One vector is turned by the same rotation once a tick. Each row is the vector after some number of ticks, and that number follows the row.
The counts run from 0 to 632.
[187 130 108 161  98 168 122 100 107 119 141 126 129 151 186 121 135 146
 151 143 148 170 126 101 143 135 154 119 137  91 137 102 125 114  74 107
 151 149 174 159  93 163 122 140 122  75 123 155 138 136  93 102  99] -> 308
[134  85 143 184 147 166  81 101 118 110 135 156 109 164 127  95 132 138
 148  98 159 129 121 122 169 135 157  90 106  91 123 132 129 126  79 123
 149 105 133 159  86 142 104 152 101  73  95 146 159 125 110 115 110] -> 228
[146 114 133 149 119 171  84  77 103 106 145 143 149 159 149 101 136 150
 148 132 140 161 133 118 157 158 158 107 111  96 103 121 139 124  65 134
 147 135 153 161  74 133  90 152 110  73 116 160 157 130 126 111 102] -> 317
[159 134 130 177 102 169 106  91  98 120 143 133 113 152 160 107 128 132
 141 149 172 145 139 101 154 152 152 125 148  93 136  98 118 106  90 135
 164 136 166 138  72 155 104 143 120  69 127 173 137 133  93 106 122] -> 539
[139  85 139 161 125 181  96 129 104 126 131 121 101 142 123 118 152 121
 120 120 142 166 106  69 161 140 161 126 151 148 113 106 113 116  68 105
 196 128 169 136  86 153 104 159 109  85 116 119 133 128 102 118 128] -> 356
[121  94 140 172 138 170  76  94 114 117 130 160 105 156 111  96 137 135
 146 100 159 143 123 101 166 152 151  95 122 116 116 136 129 124  81 142
 163 117 161 156  74 136  95 160  99  74 109 143 149 124 129 133 110] -> 27
[158 130 117 154 101 176 101  94  87 103 153 128 125 157 170 133 123 153
 129 148 171 150 157 106 137 147 141 123 139 101 132  99 138 105  74 138
 149 149 174 136  79 143  99 141 109 101 144 170 135 143  83  89 104] -> 193
[149  83 124 150 132 189  66 116 118 100 139 117 124 170 135 143 128 140
 129 106 140 141 142 101 154 131 138  94 126 134 100 122 158 119  56 112
 148 114 154 155  98 109  89 176 107 119 109 143 163 134 101 102 115] -> 402
[151 117  96 168 112 168 118 111  92 121 133 148 120 138 171 126 129 171
 153 143 155 147 140 108 137 146 131 124 125 100 145  86 111 106  73 112
 166 156 167 153  93 166 124 135 108  92 146 155 146 135  76 104 105] -> 396
[115  82 143 181 158 189 117 136  93 110 140 122 120 137 141 120 124 134
 133 116 137 130 128 104 166 125 151 126 122 113 105 110 132 101  63 120
 177 107 124 121  89 108 131 160  89  98 115 161 162 156  82  97 163] -> 13
[130 110 140 171 133 167  94 104  94 126 135 160 123 138 154  93 151 154
 149 144 151 148 116 101 155 155 167 122 117 107 113  94  97 118  77 122
 172 138 149 133  65 140 111 154 119  66 134 154 153 137 115 114 124] -> 328
[162  82 110 157 115 168  93 129 128 120 130 132 104 171 140 119 143 149
 129 123 155 159 122  88 156 127 143  94 135 140 126  91 121 120  58  92
 170 140 176 170 105 167 106 168 117 109 112 102 140 113  95 120  94] -> 499
[140 105 130 186 117 148  92  94 105 117 124 156  86 165 137  89 136 132
 137 120 176 142 129  88 157 148 148 103 141 106 145 116 118 125  88 132
 177 135 161 151  80 163 102 150 115  62 115 147 129 120 109 126 113] -> 239
[133  75 128 174 123 169 128 156 120 118 126 127  96 156 128 128 116 120
 108  99 159 165 148  77 175  98 150 118 152 104 150 132 145 102  68 117
 162 106 141 158 130 167 125 140  69  94 108 120 134 149  71 108 124] -> 467
[129 108 121 156 124 174 112 142  94 121 155 123 113 149 149 129 120 163
 121 137 173 142 158 103 158 117 139 127 132  97 139  86 135  93  64 127
 157 133 150 133 100 135 111 153  83 123 149 144 159 149  52  91 124] -> 80
[103  95 126 183 141 165 119 130  85 128 142 145  95 140 132 104 123 149
 136 118 174 141 132 101 158 138 151 124 126  91 150 121 119 105  77 144
 169 122 139 128  85 155 117 122  74  79 143 148 148 149  62 108 123] -> 138
[134  94 123 171 111 173 100 136 110 106 114 131  94 170 128 133 104  98
 105 105 172 136 157  74 161 113 130 115 169 111 150 133 157 100  82 141
 160 108 145 146 107 146 117 152  90  92 100 154 124 130  89 113 129] -> 35
[131 108 130 158 116 177 108  94  95 112 128 144 144 140 139 113 137 141
 155 115 130 167 122 100 143 164 144 114 116 101 114 148 143 129  61 145
 161 136 168 157  68 136 110 131  95  52 121 149 133 143 123 109 102] -> 462
[155  99 125 163 132 177 124 150 106 120 147 110 109 146 167 128 124 151
 134 135 154 153 129 101 165  98 161 137 127 118 138  85 120 103  68  88
 157 116 128 141 109 154 133 150  96 113 124 136 160 149  51  91 132] -> 311
[153  86 141 166 136 169 126 150 112 121 148 121 108 154 153 105 123 153
 133 115 148 154 126 105 178 100 163 126 125  94 140 103 129 109  66  94
 157  99 117 143 113 161 128 152  89  97 113 127 155 151  65  98 126] -> 110
[126 113 124 156 142 173  99 118  92 119 135 166 142 141 150 108 136 153
 142 147 139 134 148 111 173 143 146 130 110 111  96  85 122  97  65 139
 156 138 136 142  67 113 111 172 105  94 135 163 174 139  93 106 134] -> 416
[166  80 134 158 135 179  92 132 130 111 137 125 116 165 142 121 128 153
 134 103 137 148 115 118 177 107 149  98 115 123 114 111 138 121  60  87
 139 102 131 172 119 146 108 170 110 104  94 117 164 125  98 107 107] -> 199
[137 112 132 155 120 166 120 138 102 105 135 136 131 165 149 118 103 118
 108 144 160 137 184  90 179 105 135 130 144  91 128 101 153  86  70 146
 141 121 129 155 112 121 121 161  90 104 116 162 153 155  74  96 134] -> 91
[182 119 112 161 106 169 128 120 106 120 138 114 127 141 181 123 132 154
 146 149 138 174 124 102 147 129 158 126 133 107 137  91 119 107  70  97
 161 147 161 148  96 170 130 136 114  81 128 147 144 144  73  94 106] -> 309
[147 104 140 174 121 159  69  96 113 111 149 144 101 177 141 105 124 149
 121 125 191 131 144 105 169 131 150  95 133 103 129  97 133 117  87 128
 152 116 151 154  87 147  82 167 111 101 117 150 149 123  93 108 107] -> 527
[137 107 134 185 146 162 105 113  84 116 151 145 107 146 156 108 123 155
 142 126 165 117 140 122 166 127 146 121 119  86 134  92 114 105  80 119
 157 119 126 121  83 137 126 152  96  95 128 168 171 146  65  97 140] -> 427
[132 104 132 150 124 173 114 107 103 121 121 167 137 143 134 102 150 138
 156 125 125 172 123  97 153 154 159 113 115 109  99 128 129 117  64 133
 175 135 170 164  73 140 120 149 103  48 119 129 136 134 131 124 108] -> 29
[160  86 100 174 112 151 104 125 128 119 117 165  95 164 140 107 123 154
 141 106 168 149 148 100 171 115 122  95 124  94 164 107 124 111  77 119
 145 128 152 179 115 173 107 148  94 102 115 128 149 125  82 124  83] -> 497
[134 106 109 144 133 170 109 118 104 121 120 170 155 135 145 101 141 170
 156 143 132 151 153 113 154 145 135 122  93 100  97  89 113 101  65 134
 156 146 147 165  80 128 117 157  95  85 135 144 168 149  96 118 113] -> 618
[171  91 104 162 103 179  91 124 122 111 125 116 101 159 152 139 127 130
 118 121 157 154 132  77 152 115 134 106 166 142 130  96 132 109  74  91
 174 134 173 163 117 167 110 166 119  99 117 122 133 118  86 115 101] -> 66
[150 101 139 150  98 193 113 107  97 108 139  90 121 156 149 139 128 110
 121 119 143 173 133  77 139 137 151 114 167 118 128 147 164 122  71 124
 165 115 168 143 102 142 108 134 102  72 110 143 114 140 102  92 122] -> 134
